In the rows, zero is written as 128.
A single turn carries every row of the set below to another of its rows. Some are shown first; where does it send the rows asked next?
Z208: [ 95 100 119 127 131 125 106 131 134 118 140 160 159 132 173 140 117  93
 124 145 125 184 124 122]
Z642: [159 128 111 107 118 131 119 140 114 105 128  85 112 174 114 108 152 134
 107 138 153 128 151 136]
Z231: [134 104 143 137 103  90 149 142 149 156 138 106 101 120 178 127 116 130
 112 134 115 149 112 111]
Z714: [116 107 135 111 141  98 139  99 124 130 119 136 163 103 187 131 135 115
 115 128 116 116 110 160]
Z717: [122 127  89 126 144 106 136  74 125 143 133 134 123 116 130 135 137 125
 144  76 130 121 150 159]
Z370: [110 141  80 141 121 124 132 147 129 112 164  90  98 134  87 128 133 154
 115 145 144 133 111 140]
Z413: [117 152  99 112 148 146  90 111 144 140 141 146 101 100  98 149 134 142
 135 121 116 120  96 111]
Z402: [133 119 129 137 108 131 108 173  92 125 113 117 105 137 119 132 163 160
 124 120 170 140 115 106]
Z106: [143 152 114 130 112 126 121 126 130 112 134  95 140 116 145 128 147 156
 130 162 179 105 130  95]
Z775: [ 93 146 120 148 105  98 130 180 128 116 129 117 107 108 119 116 127 154
 129 173 128 133 137 137]
Z454: [101  94 111 130 126 122 106 133 136 126 135 163 152 128 172 145 119  98
 127 139 140 189 114 136]
Z13: [111 115 137 123 145 160  85  95 138 126 151 135 125 121 126 145 126 112
 117  77 135 174 143 135]
Z375: [142 147 137 122 105 139 126 172  95 119 115 129 164 123 104 128 135 120
 129 160 147 115 141 126]
Z203: [111 130 138 177 143 150 111 161 117  90 117 112 124 152 110 116 135 147
  93 130 115 121 110 115]
Z855: [129 143 136 141 138 147 102 131 151 117 152 143 117 175 153 139 109 107
 143 156  97 142 125 114]
Z968: [113  99 126 110 135  86 142 101 124 131 120 127 155 107 191 128 134 121
 120 124 113 121 118 149]
Z227: [125 135  91 137 142 109 128  71 133 144 131 137 120 115 142 132 138 123
 146  86 142 126 153 169]
Z734: [158 108  97 128 134 108 159 126 147 149 100 133 136 115  96 114 134 124
 119  98  98 122 119 128]
Z871: [127 120 137 151 128 135 148 138 143  94 122  87 155 131 104 116 121 175
 128 132 118  97 124 121]
Z282: [104 124 127 125 144 157  84  94 130 130 155 142 122 118 118 148 120 110
 121  84 132 166 139 125]

Z871 goes to Z370
Z106 goes to Z642
Z231 goes to Z734
And these:
Z454 goes to Z714
Z282 goes to Z208

